One turn moves every row onto another: examples first, then more rows asked:
j_235: [-33  -4  26   0  16  -2 -21  32  43 -15  40   5 -12   3 -29 -23  14  -3
  -3 -34 -36  -1  26  19 -23 -17 -50  42 -21   9   6   5]
j_622: [ 22  23  38   8  22   9 -11   7   9 -28  38   9   1 -11 -22 -12  -6 -14
  -8 -26 -21  12 -35  47   1 -14 -55  -2  40   9   4  -8]
j_740: [  1  11 -11  61   8  33 -10 -27   4  23   2   1  32  40   0 -24 -46  -1
 -34 -19  13 -28 -37  13   6  31  18 -46  17  17  18 -24]
j_96: [ -1 -33   8   1 -25  15   0  36 -49   5 -20  -6   5  50  -9 -51  37  -2
  -6  -6  41  -8 -20 -23 -46  28  26   4  27  27  39 -16]
j_490: [ -1  14 -13  64   7  -1  -3   4 -20  23  39  36  35  18 -16 -44 -15   8
 -42 -10  -6  -6 -25  -3  25 -14 -11 -16  49  11  17  -8]
j_469: [-20 -16  25   8  37  23 -39 -15 -13 -11  13 -43   6  -9 -23 -70   0 -12
   1 -59 -12   3   8  -5 -24   1 -47  28  34  49 -15  -7]
j_282: [  3 -42 -25  15 -32  22  -2  31 -50  15 -28 -17  22  17  19 -58  -3  18
 -24 -13  10  -2 -49 -19 -48  46  -4  28  31  37  22 -34]
j_203: [ 12 -31 -20   5 -22   6 -12   6 -64  11 -40 -35  -6  12  28 -42  18   8
 -29  -9  14 -17 -40 -23 -36  27   1  34  37  36   3 -18]
j_894: [-25  -5  45  18  40  23 -49 -10 -14   3  10 -43  24 -23 -26 -65   3 -17
   2 -59   9 -17  -4 -14 -35   5 -38  21  28  32   4   2]
j_285: [ 15  27  46   4  32  12  -5 -15   9 -15  12 -22  22 -16 -17 -35 -21  -1
 -22 -32   2 -14 -33  43 -13   4 -26 -11  65  46 -12 -37]
j_106: [  5 -12 -21  10 -43  25 -22  37 -25   7 -43 -12 -17  17  25 -17   6  33
 -36  30 -18 -18 -44 -15 -40   6   5  26  -5  24  23 -15]
j_83: [-39 -24  59   4  40  33  -9  29  24 -21  16 -37  27  35 -56 -51  -7  13
  -2 -17  17 -14  21  25 -26  29 -11   5  10  19  33   2]
j_461: [ -7 -47 -25   7 -30  -2   0  57 -36  17   4   0  24  41 -12 -58  13   4
 -20  -6  22   9 -26 -23 -47  33  15  20  26  24  37 -34]
j_125: [-13 -22   3  -6 -37 -23  14  48 -32  10  10  15  -3  27 -11 -15  54   7
 -12   8  17 -11 -22 -13 -32  13   6  46  10  17  23 -20]
j_701: [ 31   6  28  25  11  27 -20  10  15 -24   6  14 -13 -11   0 -33 -18   7
 -36 -19 -27  -1   2  57 -26 -14 -46 -47  31  -3  22  -5]
j_690: [-46 -18  65   9  33  20 -23  29  30 -12  19 -38  36  12 -52 -47   1   7
  -5 -21  24 -28  19  12 -33  19  -4   3  -5   9  44   6]
j_662: [-20 -34  -9   0 -42  -7   7  53 -27  18  22  12  17  29 -19 -18  38   5
  -4   7   7  12 -38 -14 -36  46  -5  40   6   9  29 -49]
j_272: [-10 -20   8  29  25  43 -38  21  27 -26 -17 -47  -9  10   2 -58 -35  36
 -34 -14 -32 -25  18  21 -30 -11 -36  10  -2  12  22  22]
j_269: [  2  29  -7  58  -1  21  -4   4  25  25  38  35  14  46 -13 -14 -22   6
 -30  11  -1 -15 -31  12  12   2   8 -31   3  -4  34 -15]
j_164: [  0 -26 -38  15 -49  17 -22  32 -20  17 -29  -4  -2  16  21 -40   2  22
 -34  17 -24  -1 -42 -22 -50  28  -3  18   2  23  16 -46]
j_231: [-42  18  46   8  21  41 -56  -3  46 -12 -14 -53  15 -22 -20 -10 -26   9
  -8 -14 -26 -36 -30  11 -27  22 -16  23 -29  30  -2 -17]
j_542: [-43  13  31   4  15  -4 -36  25  42  -6  39  -2   5 -20 -29 -18   9  -6
   2 -31 -20 -22  12  14 -29 -12 -48  40 -23   4   9   8]
j_424: [-16 -13  14  33  25  29 -57  20  19 -14 -17 -47   9  -8   3 -56 -33  19
 -36 -24 -24 -31  10   9 -34 -16 -34   8  -4   1  26  37]
j_348: [ -4  -1  38  11  34  15 -10  29  22 -39  -1  -5  16  12 -37 -21 -27  -3
 -44 -28   6   1   8  65 -20   0   0 -66  30   9  31 -11]
j_623: [-11  -5 -10 -16 -39   4  -4  27  -5   8 -21  -6 -16  26   8  16  22   2
 -17  12   8 -18 -44  -6 -41  33  24  37 -24  22  13 -41]
j_903: [ -6  18 -21  56   1 -12 -10 -33  -3  33  25  16  22   2   2 -14 -20  12
 -46  -4 -24 -20 -34   3  29   2 -15   0  30  16 -13 -38]
j_202: [ -5 -14 -25  -6 -48   2  -1  45   7  19  -2 -10   1  30  10  -7   6  14
 -19  22  -3 -11 -49  -8 -42  34  11  37 -13  14  23 -64]
j_304: [-36  13  41   2  15  54 -39 -10  40 -18 -11 -53  -3   1 -26  -5 -17   9
  -1  -7 -31 -11 -19  15 -22  28 -19  25 -24  45 -14 -36]
j_441: [  6  19  48   2  30  15 -16  -6  44 -23   5 -48   7   7 -28  -3 -30   2
 -39 -10   0 -15 -24  52 -12   4   9 -45  27  16   0 -51]
j_453: [-15   4  -3  41   8  -9   3 -31  -1  29  38   7  36  33 -24  -1 -14 -20
 -30 -26  21 -12 -35  12  24  34  15 -19  26   7  -2 -41]

j_740 goes to j_903
j_96 goes to j_203
j_285 goes to j_701
Now find these:
j_424 goes to j_231
j_202 goes to j_662
j_235 goes to j_83

One turn moves every row onto another: examples first, then more rows asked:
j_873: [ 11  50  25 -15 -14 -37   8 -14 -27  12 -17  28  18]
j_957: [-35   6 -33 -24 -39 -32 -20  34 -22  11 -16  29  -1]
j_352: [-19  49  10  12  -2 -23  19   5  10 -21   5 -36   1]
j_433: [  7  25   7 -15 -15 -46 -41  15 -10 -29  -9  -8 -41]
j_245: [ -8 -27  22   1  -1  20 -43 -34 -40 -10  11   0  -5]
j_905: [-20   0 -41 -26 -52 -35  -8  19 -25  19  -3  32  -7]
j_39: [ 13  43  34 -13 -19 -21  -2 -23 -34  13   3  33  12]
j_409: [  9  49  18 -13 -13 -36   7 -22 -43  20  -8  25  -4]
j_466: [ 17  -2  13  -7  31   4 -20  -1  33  11  14  37   3]
j_932: [  0 -27   6   6 -15  19 -58 -20 -29   9   5   1 -20]
j_257: [ -4  -4 -10  -5   0  18  32 -41 -44   1 -28   1  -6]
j_632: [ -9   5   6 -10  -5  36 -20  33  20   5 -29  -9 -16]
j_431: [  4 -25 -39 -11  13 -42   2   2  17 -28 -10  21 -26]
j_601: [  7   5  15 -12  37 -12 -19  -3  41   0  13  24  13]
j_838: [  0  10  21  -8  24  -8 -34  -9  36  10  12  42   4]
j_949: [ -4  10   0   1 -14  43  -3  36  21   8 -20  -9  -2]
j_544: [  2  48   9 -25 -18 -27  15 -29 -35  32   0  25   7]
j_14: [-44 -21 -26   8   7 -49  -9 -16   4  -6  34   6  11]
j_440: [ -1 -14 -47 -19   9 -38   9  -2  15 -37 -17  15  -7]
j_612: [-33   3 -38 -27 -49 -14  -4  26 -33   0 -12  23  -7]
j_265: [-46 -19 -19  16   9 -38 -19  -9   7   9  40   5  17]
j_631: [ -9  38  17  10  10 -22  26   1   3 -13  22 -39   0]
j_340: [-31 -20 -21   6 -11 -26 -15 -18   3   3  50  16  28]
j_641: [-31  10 -24 -26 -48 -30 -23  29 -30   4 -17  12  -8]
j_653: [  4 -33  19  19  -1  16 -52 -12 -18   7   6 -16 -10]
j_182: [ 22  24   8 -23 -17 -31 -43  18 -26 -24 -10 -11 -31]
j_566: [ -1 -13 -19  14 -10  14  45 -40 -17  -8 -17  -9   1]
j_983: [-45 -24 -13  -2 -17 -26 -14 -23  -7 -10  48   2  23]
j_583: [-19  -6   0  -3 -13  40  -2  33  17  10 -21  -9 -19]
j_595: [-40  -2 -20  11   6 -39 -13 -22  -5   1  50   9  18]
j_268: [ 21  27  24 -23  -4 -45 -35  20  -5 -14  -1 -10 -35]
j_464: [ -6 -28  17  15  -9  28 -50 -20 -27  -5  10  -2   3]
j_22: [-18  33   5   7   9 -24  26   6  22 -11   0 -40 -11]
j_736: [-30   3 -28 -34 -60 -26 -18  10 -27  22   8  20   2]
j_156: [  4 -18 -10   7  -2  23  37 -20 -18   0 -34 -10   4]
j_568: [  9 -36  21   8   5  10 -56 -18 -18   9   9   7 -10]
j_212: [  8  55  32  -9 -10 -29  12 -16 -24  17  -6  13  25]
j_878: [ 10 -12  -1  16  -6   6  35 -27 -26  -9 -35 -18   3]
j_398: [  4 -23 -40 -25   5 -33  -1  17  20 -29 -23   6 -19]
j_33: [-11  -1  -7  17  -1  13  34 -37 -38 -13 -32 -13  -5]

j_22 goes to j_632
j_33 goes to j_464
Now find these:
j_595 goes to j_612
j_641 goes to j_212
j_257 goes to j_245
j_949 goes to j_466
j_440 goes to j_182
j_653 goes to j_265

One turn moves every row onto another: examples first, then more rows asked:
j_362: [  3  11  -2   7   9 -65 -34  -5   6  10 -25  27 -19]
j_953: [ -4  31 -15  28  18  21 -30   0 -49  -8  20 -42  -5]
j_43: [-39  46 -19  25  -5   3   7 -43 -17   4  -4  -9  17]
j_585: [ 42   9 -12  16  -8  11  13 -41 -41  19  -9  -3  22]
j_112: [ 20  37   3 -23  26 -15  -9  11 -28  54 -53  25 -28]
j_893: [ -9  25 -11  10  14  -4 -37 -13 -31 -13  32 -38  16]
j_148: [ 26 -14   0 -12  10  18  -1  17 -50  53  13  -5  12]
j_856: [ -7  -6  21  -5   1 -37 -21  19  -6  22  -7  16 -51]
j_502: [  7  12 -10  35   6 -26 -15   6 -18   7 -20  44 -49]
j_739: [-43  23 -15   8  11  28   3   7 -44  30  28   8  -2]
j_181: [ 22  -7  -1 -14  14 -24 -15  14 -16   8  36  45   1]
j_68: [-11  14   9  12   1   7 -27  -5 -31  -7  28 -51  -8]
j_353: [ 32  35  -2 -33  23 -24 -10  -8 -24  55 -12  50 -12]
j_556: [ 18   4  -6  -9  11 -14 -14  -5 -29  42 -40 -46  31]
j_270: [ 25  13  15   9 -21 -25  17 -26   1 -20 -28  -9 -31]
j_27: [  6   8 -11  -1  28 -29 -27  49 -28  11 -49 -10 -11]
j_128: [-60  29   1  -8   7   0 -10   0 -24  33  -9 -40  12]
j_401: [ 30  33  20 -28   5 -18  13 -31  -9  45 -36  21 -31]

j_128 goes to j_43
j_953 goes to j_68
Now find these:
j_112 goes to j_401
j_362 goes to j_502
j_148 goes to j_556
j_27 goes to j_270

One turn moves every row onto another: examples first, then more rows asked:
j_908: [-40  27 -11  12 -11  -8  -5 -14  -1  37  23  12  48 -14  17   6  46 -17
 -14  25  -4  -6  32  31  26  18   7]
j_592: [ 26  23 -14 -34 -16 -27 -31  -3  -4 -40  44 -14 -47  14 -15   1 -10  -2
   5 -10  38 -20  37  -9  15 -36  21]
j_126: [-10  13  48  -5  25 -49 -17   8  19 -47 -10  -7  10  -3 -36 -40 -13  31
  12  14  40  23  45  10   7  46  20]
j_334: [  6 -14  35   7  37 -68 -15  29 -29  -3  -7  -9  23   6  -2 -17  -6 -13
 -20  24  17  37  56  15   5  45  20]
j_676: [-19  32  10   5  -8 -16  -1  17 -29  58  26  36   9 -10 -26 -34 -13 -17
   4  41  26 -19  -3  -5  37 -11   7]
j_186: [ 22  38 -19 -34 -16 -10 -48 -15  15 -51  22 -15 -34  14  -8   1  -4  -4
   1 -16  28 -16  56   5   9 -23   7]
j_924: [-19  16 -17 -24 -15 -39 -35 -58  12 -32  55 -17  23  17 -13  13   9 -11
 -31  17  11 -35  26  19  44   3  33]
j_571: [-22  29 -12   7 -13 -23   0 -15  11  33  16   7  55 -24  -2   8  41  -7
 -19  24  -7  -1  36  57   4   9   5]
j_497: [ 35  59  -8 -40 -12 -33 -35  -7  18 -57  23 -19 -23  15 -24   2 -17   7
  11  -2  34  -9  58   6   6 -11  16]
j_356: [ 12  19   1 -34  15  -3   3 -11 -10 -47  15   3  17 -14   8  17  -8  12
  -4 -10  50  27  36 -61 -32 -16  -7]
j_351: [  6  14  -7 -33  11  -1   7  12 -12 -30  13   9   2 -23  11  10   1   7
  -3 -22  58  25  18 -49 -36 -31   3]
j_410: [  1   5  52   8  38 -60  -9  18  -7 -19  -9  -2   6   3  -9 -27 -13  21
   4  26  32  38  62   4   4  44  14]
j_919: [-23  22   9 -30  29 -27  -6  -1 -27   0  13  22  37 -14   4 -15 -35 -19
 -25  19  59   4 -36 -60   5   8  17]
j_567: [ 24  29 -15 -31 -23 -14 -24 -10   2 -53  42  -7 -27  17 -31   9   0  11
   8  -4  28 -12  59  -7  13 -34   7]
j_699: [ 26  49   1 -27  21 -16   0  11  -2 -37  -7   0  12 -19  13  10 -16  11
  -1  -7  55  35  46 -38 -42  -8   0]
j_391: [-21  51   1  17  -9 -10   7  28 -31  51   4  35  24  -4 -10 -32 -10 -30
  -8  44  28   1   6  -7  32   9   1]
j_727: [ 13  31 -10 -28  11  -1 -10  -4   5 -51  -6   2  -3  -9  14   6 -12  -2
 -10 -23  57  26  36 -44 -37 -11  -8]
j_199: [  8 -21  16  -8  13 -59 -23  39 -29  -2  -8 -26  34   1 -27 -21   6 -27
 -24  11  10  20  45  40   7  44  24]
j_703: [ -7  28   2  20 -17  -5  12  18 -39  53  15  25  25 -18 -30 -26 -19 -22
 -10  45  24  -5  18 -12  29  -9  -2]
j_616: [ -8  39 -15 -34  -5 -49 -40 -52  33 -34  38 -24  31   7  -5  13  13 -10
 -22  12   8 -22  31  41  22  24  29]
j_671: [ -1 -17  10 -19  -2 -41 -23  34  -1 -28  -9 -30  36 -16 -50 -29  16 -12
 -10  -3  16  10  35  47   4  40  23]
j_34: [-39   2 -14  17 -12 -10   9 -33  -1  30  34   7  55 -28   0  13  39  -9
 -27  24   3  -6  29  22  17   3   9]
j_240: [-19   4 -13 -30   6 -43 -40 -60  15 -21  58 -18   9   7  17  17  11 -15
 -27  11  14 -30  17  12  31   6  36]
j_349: [ -1  51   2  14  -7 -32  -2  27 -29  53  -1  25  35  -9 -26 -27 -22 -28
 -17  46  18  -6  17  18  25   3   6]
j_753: [-13  -2  27 -21   7 -38 -18  12  24 -53  -9 -26  29 -15 -48 -36   6  17
   4  -2  30  10  30  29   3  47  24]
j_377: [ -1  28  10 -23  22 -23  -6  -5 -34  -2   8  13  38  -3  -8 -17 -56 -28
 -25  31  54  10 -11 -70  10  11   8]
j_786: [-10  48   0 -15  21 -20  -4   5 -18  -9 -11  21  24  -1   7 -24 -47 -32
 -26  19  64  20 -15 -57   1  20   1]
j_630: [-34   2  -1   9  -8 -12   2 -28   2  42  40  15  27 -30  14   8  45   0
  -4  18   1  -8  31  29  10  -8   6]
j_682: [-21  28 -18 -25  -6 -29 -53 -49  19 -21  40 -17  20  12   8  10  22 -20
 -23   9   0 -33  37  31  41  17  25]
j_650: [  2  52  11 -18  36 -41  -7   8 -26   4 -13  15  51 -11   4 -12 -50 -26
 -31  28  54  19  -5 -45  -6  24  13]

j_377 goes to j_703
j_391 goes to j_908
j_199 goes to j_671
Now find these:
j_630 goes to j_240
j_650 goes to j_349

